Some points, one per row:
[ 0.09  0.36 -0.23  0.03 -0.17  1.84  0.27  0.18 -0.88  0.59  0.48  0.49
  0.38 -0.13  0.41 -0.55]
[ 0.44 -0.94  0.93 -0.53  0.43 -1.12 -0.72  0.32  0.58 -0.72 -1.08 -0.21
 -0.53  0.67  0.21  0.78]
[-0.28  0.07  0.93  0.06  0.43 -0.79 -0.84 -0.59  1.02 -0.41 -0.94 -0.21
 -0.43  0.49 -0.48  1.58]
[ 1.03  0.07 -0.14 -0.92  0.07 -1.2  -1.03 -1.01  0.18  0.13 -0.66 -0.05
 -0.74  0.58  1.21  0.35]
[-1.32 -1.85 -1.52  0.92 -1.54  0.11  0.05 -0.88 -1.85 -1.18  4.77  1.47
  0.78 -1.85 -1.59 -1.69]
[-1.66 -1.24 -1.31  1.81 -1.33 -0.16  0.8  -0.7  -1.33 -0.96  1.81  1.04
 -0.13 -1.43 -1.29 -1.25]
[ 1.24 -0.49  0.06 -0.63 -0.21 -0.52 -1.18 -0.21 -0.08  0.27 -0.23 -0.59
 -0.8   0.61  0.69  0.45]
[ 1.03  4.58  0.99 -1.06  0.43 -0.98 -0.28  1.37 -0.49 -1.26 -0.5  -0.88
 -0.05  0.32 -0.17  1.22]
[-0.28  1.04 -0.62 -0.26 -0.53  1.06  1.23  0.96 -0.21 -0.15  1.18 -0.26
 -0.05  0.07 -0.21 -0.65]
[-1.23  0.29  1.72  0.57  0.59 -0.04 -0.32  0.35  0.61 -1.26 -0.5  -1.33
  1.52 -0.25 -0.21 -1.25]
[ 1.09 -0.25 -0.06 -0.63  0.77  0.84 -0.56 -0.21 -0.04 -0.23 -0.36 -0.7
 -1.28 -0.13  0.86 -0.71]
[ 1.49 -0.17 -0.56 -1.06 -0.25  0.32 -0.61 -0.17  0.36  0.16 -0.6   0.45
 -0.74  0.64  0.72 -0.09]
[-1.14  0.68  5.06  0.21  1.35 -0.33  0.09 -0.26 -0.25 -0.72 -0.15  0.39
  2.1   0.07  0.69 -0.5 ]
[-0.99 -0.94 -1.22  3.32 -0.94  1.71  0.56  0.21 -1.08  1.28  1.18  1.61
 -0.25 -0.76 -0.92  0.41]
[ 0.75 -0.59 -0.14 -0.92 -0.44 -0.16 -1.1  -0.82  0.11  0.23 -0.76 -0.34
 -0.43  0.29  0.89 -0.76]
[ 0.01  0.39  0.9   0.44  0.71 -1.05 -0.15 -0.76  1.23 -1.03 -0.66  0.36
 -0.01  0.42  0.1   2.27]
[-0.99  1.35  0.06 -1.2   0.94  1.66  2.78 -0.35  0.73 -0.23 -0.11 -0.3
  1.11 -0.05 -0.39 -0.95]
[-0.47  0.32  0.31 -0.21  0.59 -1.05 -0.51 -0.49  1.33 -0.66 -0.5   0.32
 -0.17  0.52 -0.13  1.19]
[-0.15 -0.39 -0.56 -0.58  0.    0.11  0.33  1.44 -0.81  2.16 -0.32  0.18
 -0.39  0.82  1.5  -0.65]
[-0.99  0.76 -0.73  1.05  0.04 -1.58  1.74  0.32 -0.01 -1.03  0.55  2.34
  1.54 -1.24 -0.92 -1.25]
[ 1.74  0.15 -0.19 -0.53 -0.08 -0.57 -0.23 -0.88  0.07  0.05 -0.5  -0.01
 -0.58  0.25  0.75  0.78]
Here are 10 more points, each followed by its number:
[-0.03 -0.44  0.31 -0.34  0.26 -0.63 -1.18 -0.88  0.85 -0.46 -1.23 -0.05
 -0.63  0.22  0.17  1.03] 0
[-1.07  1.45  0.93 -1.2   2.6  -0.38  1.54  0.7   0.42 -0.96 -0.07 -0.49
  2.89  0.22 -0.74 -0.22] 1
[ 1.16 -0.49  0.13 -0.69  0.11 -0.68 -0.96 -0.7   0.91  0.47 -0.94 -0.76
 -1.05  0.64  0.63  0.67] 2
[-1.32 -1.33 -0.92  4.98 -1.33  0.84 -1.1  -1.09 -0.88  0.3  -0.28  0.88
 -1.47 -1.33 -1.72 -0.95] 3
[-0.8   0.39 -0.41 -1.72  1.2  -0.57  1.2  -1.43 -0.08 -1.1   0.22 -1.68
  3.97 -1.08 -1.47 -1.09] 4
[-0.63  0.11  0.73 -0.69  0.94 -0.68  1.63 -0.65  0.29 -1.35 -0.03 -0.82
  1.79 -1.01 -0.99 -0.89] 5
[ 0.89 -0.64  0.06 -0.74 -0.21 -0.91 -0.56 -0.94  0.49 -0.83 -1.01 -0.39
 -1.59  0.88  1.    0.61] 6
[ 0.05  0.42  1.07 -0.74  0.55 -0.43  1.56 -0.59  0.85 -1.26 -1.01  0.49
  0.97 -0.3   0.44 -0.95] 7
[ 1.44 -1.24 -0.02 -0.58  0.52 -0.73 -1.7   5.1   1.35  0.13 -1.15 -0.76
 -0.92 -0.13  0.03  0.54] 8
[-0.24 -0.88  1.01 -0.69  0.65  0.07 -0.28  1.39  0.88 -0.72 -0.19 -0.3
 -0.48 -0.49 -0.01 -0.09] 9
Which two of these numbered points are nearest to each point below, looking only along the 2 directions in which the first points spread most? Their numbers follow each, nearest first.
[-1.23  0.76  2.27  0.14  0.26  0.18  0.86  0.14  0.42 -1.56  0.   -0.64
  1.79 -0.76 -0.34 -0.01] > 1 4
[ 1.44 -0.12 -0.14 -0.26  0.18 -1.2  -0.9  -0.05 -0.08 -0.66 -0.71 -1.55
 -0.58  0.99 -0.05  0.84] > 8 6
[-0.92 -0.21 -0.46  2.35 -0.81  1.94  0.3  -0.82 -1.08  0.37  2.64  2.16
 -0.17 -0.88 -0.48 -0.5 ] > 3 4
[-0.47 -0.04  1.32 -0.63 -0.48 -1.2   0.83  0.18 -0.08 -0.66 -0.03  0.45
  2.   -1.01 -0.13 -0.31] > 5 4
[ 1.24 -0.21 -0.1  -0.8   0.04 -0.38 -1.1  -0.35  0.61  0.4  -0.82 -0.88
 -0.98  0.49  0.17  0.67] > 6 2
[ 0.09  0.29  0.79 -0.63  0.22  0.61  2.02 -1.16  0.88 -0.83 -0.41  0.29
  2.39  0.29 -0.21 -0.6 ] > 5 7
[-0.92 -0.59  0.48 -0.17  0.65  0.18  0.59 -1.01  0.55 -1.45  0.12 -0.88
  1.18 -0.05 -0.48 -0.76] > 5 7
[-0.57  0.22  0.73 -0.13  0.49 -0.33  0.86  0.11  0.82 -1.1  -0.28 -1.08
  0.86 -0.01 -0.63 -0.05] > 7 5
[-0.07  0.32  0.99 -0.74  0.36 -0.25  0.62 -0.21  0.61 -0.56 -0.82 -0.64
  0.66  0.18 -0.43 -0.18] > 7 9
[ 0.47 -0.21  0.41 -0.48  0.15 -0.38 -1.03 -0.44  0.73 -0.9  -0.32  1.32
 -0.98  0.7   0.97  1.41] > 0 8
[-0.57  0.07  0.38 -0.3   0.59  0.25  1.02 -0.3   0.03 -1.56  0.08 -1.24
  2.28 -0.81 -0.63 -0.95] > 5 4
[-0.99  0.15  0.51 -0.21  0.32 -0.79  1.35 -0.76 -0.59 -1.87  0.81 -1.55
  3.29 -1.24 -1.59 -1.69] > 4 5
[-0.8   0.42  0.51 -0.48  0.39 -0.38  1.38 -0.65  0.18 -1.1   0.29 -0.64
  1.94 -0.54 -0.92 -1.17] > 5 4
[-1.14 -1.24 -1.41  1.2  -0.94  0.55  0.86  0.28 -1.43 -0.03  2.39  0.73
  0.57 -1.01 -0.99 -0.89] > 3 4
[-1.07 -0.75 -1.52  2.28 -1.16  0.42 -0.51  1.01 -0.81  1.2   1.06  0.99
 -0.01 -1.16 -0.53 -0.05] > 3 9
[-0.15  0.99  0.58 -0.21 -0.59  0.29 -1.1  -1.55 -0.21 -0.07 -0.66 -1.68
  0.78 -0.3  -0.21 -0.5 ] > 9 7
[-1.14  0.25  1.32 -0.3   0.65 -0.47  2.   -0.94  0.07 -1.35  1.11 -1.08
  2.79 -0.94 -1.59 -1.69] > 4 5
[ 1.22 -0.21  0.02 -1.2   0.39  0.07 -0.66 -0.76  0.25  0.3  -0.6  -0.09
 -0.86  0.46  1.21  0.35] > 6 2
[-1.23  0.36  0.02  0.17  0.88  0.45  2.47 -0.09 -0.01 -1.45  1.16 -1.16
  2.32 -1.01 -0.69 -1.55] > 4 5
[ 0.81  0.25  0.35 -0.58  0.15 -0.63 -0.56 -0.49  0.7  -0.36 -1.01 -1.24
 -1.2   1.15  1.03  0.9 ] > 8 2
[-0.52  1.35  0.7  -1.38  0.68 -1.28  2.18 -1.34 -0.44 -1.45 -0.76  0.11
  2.94 -1.08 -0.43 -0.01] > 1 5
[-1.14 -1.54 -1.83  1.2  -1.16  4.96  2.56  1.04 -1.24  3.4   0.12  0.32
 -0.86  0.67 -0.17 -1.17] > 3 9
[-1.41 -0.94 -1.13  3.22 -1.54 -0.57  0.53 -0.82 -1.43 -0.41  2.29  1.72
 -0.05 -1.68 -1.29 -1.34] > 3 4
[-0.99 -0.64 -1.22  3.78 -0.94 -0.25  0.05 -0.44 -1.08  0.59  1.38  1.54
 -0.17 -1.24 -0.92 -1.02] > 3 4
[-0.68 -0.39  0.45  0.41  0.68 -0.73  2.43 -0.59 -0.21 -1.1   1.47 -1.08
  2.65 -0.94 -0.92 -0.71] > 4 5
[ 0.95  0.18 -0.46 -0.92 -0.21 -0.29 -0.41  0.35 -0.44  0.09 -0.71 -0.01
 -0.86  0.76  0.72  0.28] > 6 8
[ 0.84  1.72 -1.31  0.28 -0.64  1.31 -0.96  0.58 -0.75 -0.56 -0.46 -1.85
 -0.53  1.83  1.16  0.31] > 6 8
